rotation ticks, each row followed by its count of ticks
The counts run from 0 to 167.
[ 15  14   6  -9  -5  -7  15  23   8   6   7 -17   6  -7  -8  12  41 -11
 -10 -13   3 -10   6  13 -10 -16  -6   7  10  -5  24  -7   0   2  11 -10
  -8 -14   8   9   8 -16 -10 -15  10   1   2  10  -2   3  25 -14  11 -22
   2  13  17  16   6   4   3] => 59
[ 19   8   8 -16   3  -1   5   9  -5 -16   2 -12 -15  -3 -24  -2  25  15
   9  -4 -21 -13 -18  10 -14 -35   4   1  13 -31   3  -6 -12  -1  16 -10
  -2  -8  17  -4  16  -2   0  -7   6  -3  19 -12   2 -14   5 -12  10   0
  -5   1   0 -16  21   5  -7] => 113
[ 12  17  11 -15 -14 -19   1  12  -9  12 -23   8   1   6 -10   1  42 -20
   6  17  -4  -3   5 -14  -4  -3  -4  22  -9  -7   1  -4  -7  12  17  -4
  -2  -5   7  11  21   2   2 -13   3   1  11   4   8 -16   5  -7  27  -9
  -4 -19  11   8  15   2  -8] => 68
[ 17  16   5 -17  -2  -9  20   7   5  -7   7 -15   1  14 -15   9   8  25
   4  -1  -9  -5   0   7 -12 -25  -2  12   8  -4   8  -9  -5  16  13 -32
   6 -19  19  17  33 -19 -11   2 -15  -6   2  -8   9 -11   9  -7  -9   6
  -2   2  23  -3   2   2  -7] => 28
[ 16   6  24 -18 -25   0   5   3 -17 -16 -18   1  -2  25 -20  10  11   5
  19  14  -7   8  -5 -14  -1 -26   3  -7   2 -10  15 -14  -4  13   0  -8
   5 -22 -14   1  11  12  -9  -7  20  -8  17  -2  -4 -16   4 -16   9 -10
  -2  -6  -6  -7  19   6  -3] => 3
[ 15   9  12  -6 -11 -16  11  24   0 -15  -9   1  14  28  -2   4  28  -8
   3  10  -1   0  12  -3  -9  -5   7   1  -4  -6  15 -14  11  22   9 -16
   4 -19   4  31  24  -9 -18  -3  -7 -13   3   7  12 -14  10 -16   7 -18
  -3   2   5  10   9  -9   2] => 139
[  3  17   9 -18  -3   8  16  19   0   4  14  -5  -6  -1  -2   5  17 -11
 -10 -16 -13  -9   4  24  -5 -29   0  21  11  -1  17   2  -5   4  10 -11
   7  -1  20   1  24  -8 -23  -9  22   5  -1   0  -8 -19  29   5  -5 -15
 -15   7  20  14  -1   1   5] => 128
[  0  16  11   0   6  14  10  -2  -4  -8  -2  -3 -10 -33 -21   5   9 -11
  -7  -2 -13  -2  -1  -1   2 -30   7  22  -4 -15  -3   3 -17  13  23 -11
   2  -6  24  -6  15  -5 -15  -9   4   1   1 -19  -1 -35  16  -5  12 -14
 -10  -7  17  14  13  15  11] => 47
[ 15  11  15  -6   4   4  26  17   4 -10  12  14   1   9  -6   1   1  -7
  -5 -10  -7 -24  -7 -11 -13 -23  17  22  -7  -3   1 -13  -2   7  23 -22
   9 -13  20   3  24  -2 -19  -5   0   4   2   3  -1 -23  21   4  -1 -22
  -8 -16  10  14  -1   6   2] => 132
[ 17  33  14 -12 -12 -10   9   3 -19 -10  -9 -23   0   4 -20  20  13   0
   0  -2   2  18  18   1  -6 -20  -4   5  16   0   3  13 -18   4   8 -11
   1  -2  13  15  11  -8 -15  -9  19  -2  24   1  17 -19   8  -8  20  -1
 -10  -6  -6   7   8   4  13] => 77
[  7  10  22 -15 -11  19   5   7 -11   0   0  23  -6  21  13  -5   8 -13
   5  -4 -12  -3   2   2 -13 -12  -3  27  -8  -4  -1 -11   0   6  11  -9
   1  -7   9 -13  29   4 -23 -21   3  17 -14   5   1 -25  14  -7  -5   4
 -21 -12   7  -4  14   3  13] => 17
[ 11  15   7  -5  -1   3  15   8  -7 -17   3 -20  -4 -16 -23   6   4   2
   2   1 -27   1   0  11  15 -25   6   6  19 -25  16  10  -3  -7   4 -15
  -3  -9  22  15  25 -10 -17  -9   5  -5  15 -10   4 -32   4  -7   7  -6
 -16   5   9  13  15   1   3] => 44
[ 13  36  -1  -8  -7 -16  10  11  -3  -8 -12 -13  -2   2 -10   1  10  -1
  -1  11  -8   1   8   5   0  -9   4  11   2 -17 -12  -4 -15   2  13 -16
  15   4  16  18  32 -13  -5  -6   0   0  20  -8  15 -17   4 -14  21   3
 -16 -16   9  10  16   2   3] => 147
[ 11   9   5  -8  -2   1  11  16  -8  -7  -3 -14  -4 -22 -19   4  22  -2
  -1  -6 -36 -10   2  17   6 -20   1   2  23 -30  20  11  -4  -3   8 -10
  -7  -4   8   5  13  -9 -18 -15   6  -3  11  -9   0 -23  11 -12  11  -8
 -14  12   9   7  15   5   0] => 43
[  0   0  11  -2 -10   1   6  13   1 -16 -20 -10   5 -13 -18  -9  16 -11
  -2   9 -15  14   7  17  10 -12  -2  -5  16 -20  27   1  -4  27   0 -22
   6 -11  -8  11  18  -7 -14  -6   3 -22   5 -11   9 -23  13 -24   7  -7
 -14   1  12   7  14  -4  12] => 40
[ 19  -7  21  -7  -4   2  16  22 -11   1   3   6   2  -3 -15   8  21 -15
  11  11  -7  -5   3 -14  15 -18  11  13 -10 -25  12  -1   0  -3   4  -8
  -8 -29  14   5   8   9 -13 -12  -4  -7  -4   9   3 -29   6   6  10 -24
  -3   0  12  18  22   1  15] => 52
[  1   2  15   0  -5   2  12  24  -2 -10 -17   1   2  -6 -18  -9   7  -7
 -11  -2 -25   9   1  21   1 -21   0  -5  20 -13  25   6  -9  15 -10 -15
   5   0  -5   8  26 -11 -26 -14  14 -12   8  -8   4 -17  19 -20   2   2
 -13   3   8   8   9  -6  12] => 41
[  2  -6  19  -8 -11  15   4  21  -9  -6 -13  18 -10   7  -6 -17  31 -19
   4  -4 -26  -3 -10  15  -5 -27   7   5 -11 -18  20  -4   0   8 -12  -6
   1  -8  -3  -8  18   3 -12 -19  18   6  -7  -5  -5 -18  17  -5   3  -6
 -11   3   6   4  23  -8   8] => 120
[ 12  17  23   8  -7  13   9   6 -13  -8 -12   5  13  -3 -11  24   9 -12
  -8  -2 -17   6  24  -7 -14 -13  -1   0   1   1  20   4  -9  14  -2   4
  -7  -6  -3  -1  11 -14 -32 -31   8   9  -3  -3  10 -20  19 -22  14   1
 -11  10   2   9  11  12  19] => 157
[ 20  12   7 -14   2   5  14   5   0 -21   1 -15 -21   6 -25  -5  12  15
  17   4 -18   3 -20   2   3 -35   9   1   0 -28  -5  -2  -8   0   8 -19
   1 -11  21   5  30   0  -2   0   5  -7  17 -13   2 -16   2  -5  10   7
  -7  -4   3  -9  18  -2  -5] => 114
[ 19  -3  26  -2  -4   7  27  24  -3  -6   8   7   6  11 -13   7   8 -19
   8  10  -5   3   5 -21   6 -18  17   7 -16  -8  11  -5  13   5   0 -13
  -7 -20  14   7  15   5 -23 -11   1  -7  -4   9  -1 -25  12   2  10 -19
  -3  -3   4  23  10  -6  15] => 53
[ 16  -8  35 -25  -2   1  10  13 -12   2  -5  21   7  17 -11  -8   7  -2
   9   7  -4   7  -1  -9  -8  -9  -4  22  12  -6  15  -6  -3  27  12 -23
  -2 -15   2  -4  27  13 -14  -9  -6 -13   1  11  12 -19   2  -3   2  11
  -2 -27   1 -12   5  -1  -1] => 102
[  4   6  13  -5  -2   4  13   2  -5  -4  -1   0  -9 -22 -21  14   0 -10
   4   6  -2   7  -2   8  11 -22   2  29  -2 -21   6   1 -19  14  16 -14
  13 -14  21  -5  22   2 -12  -8   6  -9  -4 -16   4 -31  13  -1   7 -12
 -10 -14  17  16  20  12  18] => 48
[ 15  -1  24 -16 -16  10  24   8  -5   5  -6  13  11  19   6 -11  19  -1
  -3 -10  -9  -8   7 -10 -15 -23  -1   5   7  14  14  -7  11  20  -6 -22
 -10 -22  -6   0  23  -2 -23 -10  -2  -4  -6   7   4 -26  16   1 -13 -10
  -8   6  14   1  -1  -1   0] => 21
[  9  12   4 -23   1   2  13  15  -4   1  15  -6 -13 -10  -2   9  26  -4
  -6 -16 -12 -20   4  19  -8 -27   1  24   9  -9  11   3  -3  -1  22 -16
   4 -13  24   3  15  -5 -12  -8   9   7   0   4   1 -24  19   4  -5 -23
 -12   4  17  11   5   6   1] => 129
[ 12  19   5   3 -10 -11   8  16   6 -18 -12   3  19   9  -6   1  23  -1
 -17  -3 -13 -21   2  -4 -19  -6   1  -5   8  -5  19 -20   4  26  16 -14
   1  -9 -13  16  10 -14 -13 -11   1  -3  10  -4   1 -11  25 -27   9 -20
  -1   3   8   8   4   7  -5] => 141
[ 13  -4  16 -10 -15  12   6  12 -11 -17  -5  -2  -4  10  -7 -11  24 -16
   9   9 -24   0   0   3  19 -14   3  -2   6 -20  20   4   9   1  -4 -15
 -16 -23   2  11  15   4 -20  -3   9  -6   1   1  -2 -32   2  -4   7 -18
 -20   6   8   9  21 -10   6] => 122
[ 23  16   2 -13  -2 -18  18  19   6  -3  11 -22   6   0 -13  12  29  -8
  -3   2   8 -11   4  11   0  -9  -4  12  12 -12  14  -8  -4  -4  18 -17
 -10 -21  17  17  12 -14  -9  -2  -1  -5  11  11   7  -1  14 -12  16 -22
  -3   0  19  17   8   2   3] => 60
[  0  10   8 -12 -13  12   8   3  -5 -17   8 -18  -4  -6  -6   6   5 -13
  -3  -3  -5  11   5  15  16 -20 -10  17  19  -7  24   0   2  18  22 -17
   5 -12  14   5  16   0 -22  -5  14 -13   1  -6 -13 -30  21  -9  -4 -21
 -17   9  16  16   4   0   5] => 126
[ 10  -2  19 -26 -15  11  -2  -7 -16   0  -7  11   6  22   3   4  18  -3
  17   6 -13 -12   6  -4   3 -11 -10  16  -2  -6  16  -7   2  13  15 -17
  -9 -31   2   1  21   5 -14 -10  -8   5 -17   0   0 -30   7   0 -10  -5
 -19  -2  20  -2  14   9   1] => 19
[ 17  12   6 -24  -1  -1  13  11  -4  -4  13  -8  -9  -1  -4  11  12  -1
   3  -5  -5 -18   0  12   4 -26   5  26   7 -12   4  -2  -6  -2  25 -21
   0 -26  27  18  16   0  -8   4   1   3   2   4   6 -30  11  10  -5 -21
 -14  -4  19  14  10   2   7] => 130
[  1   7  14  -6  -7  13  -2   1  -4 -17 -14   5 -14 -10 -15 -17  27  -9
   7   5  -9   3 -17   3   0 -30   4  11 -15 -24  -6 -15 -12  24  14 -10
   3  -9  11 -13  18  11  -5  -6   8  -5   3 -20  -3 -23  10 -10  10  -5
 -14 -10   7  -6  26   5   2] => 117
[ 14 -10  33 -18   1   2  12  21 -11   3  -6  21   6  18 -10 -10  10  -3
   5   0 -19   1  -1 -10 -23 -11  -1  14   7   0  18 -10   2  21   6 -12
  -3  -3  -2  -7  31   6 -17 -24  -5 -10  -2   8   6 -11  13  -5   0  14
   6 -12  -5 -14   3  -3  -7] => 103
[ 11  14  17 -13 -23 -11  10   5 -16  -6 -21  -3  15   8 -23  16   8  -3
   6  17 -15   9  10 -12   7 -11  -9  -2  23   1  23   5  -6  17  -2  -1
   2  -9 -16  12  18  -4 -13 -10  12 -12  18   1  -8 -21  11 -20  18 -11
  -5  -8   1   9   6   9 -10] => 73
[ 20  23  14 -17   7  15  11   6   0  -2  14  -7   3  13  -1  -3   4  -3
  -6 -16  -5   4  -3   9 -19  -7 -15  25  25   2  10 -11  -9  -3  14 -12
 -15  -2   9 -16  36 -16 -26 -23   6  11   2  11   2  -4  17 -11   0  18
 -13  -8   7  -3  -3   6   1] => 95
[ 12  16  20  -2  -9 -12   9  20  -9  -5 -25  21  13  20 -12   2  18 -25
   1  11  -9  -2   4 -16 -14  -1   3   4  -8   5  11   0  -7  15   0  -5
   0  -1 -11  18  26  -4 -16 -17  10   2  11  10   9 -15  13 -13  25  -6
  -7 -22  -1  11   5  -1  -1] => 70
[ 16  13  28 -14  -3  -7  10  19 -12 -11 -15  16  -8  31 -14  -1  13  -4
  12   0   2   2  -6 -15 -23 -25   9   8 -13  -5   1  -4 -16  14   4  -8
  12  -7   2  12  21   7  -9  -9  22   6  15   4  12 -12   8  -4  13   2
  -2 -27 -11  -9  11   2   5] => 0
[ 18  21   2 -10 -20 -20  16  16   7  -9 -13 -17  15   7 -19   8   9  10
  -5   8  -7   1   1   6   2  -9  -3   0  21  -8  18 -14   2  12   6 -21
  16  -4  -8  10  27 -17  -9  -4   2 -15  18  -2  -7 -10  16 -25   6 -12
  -6   2  14  17   5   6  -7] => 143
[ 19   2  19 -17 -10   0  15  17  -5  -9   7  -9  17  13  -1  -1  10   3
  -6  -5  -8  12  16   3  -6  -8  -4   6  30   2  20 -14   7  26  16 -29
  -2 -15   6   5  23  -4 -31  -3  -2 -19   4   9  11 -19  11 -12 -14   1
  -4   3   2  -6  -3  -6   8] => 24
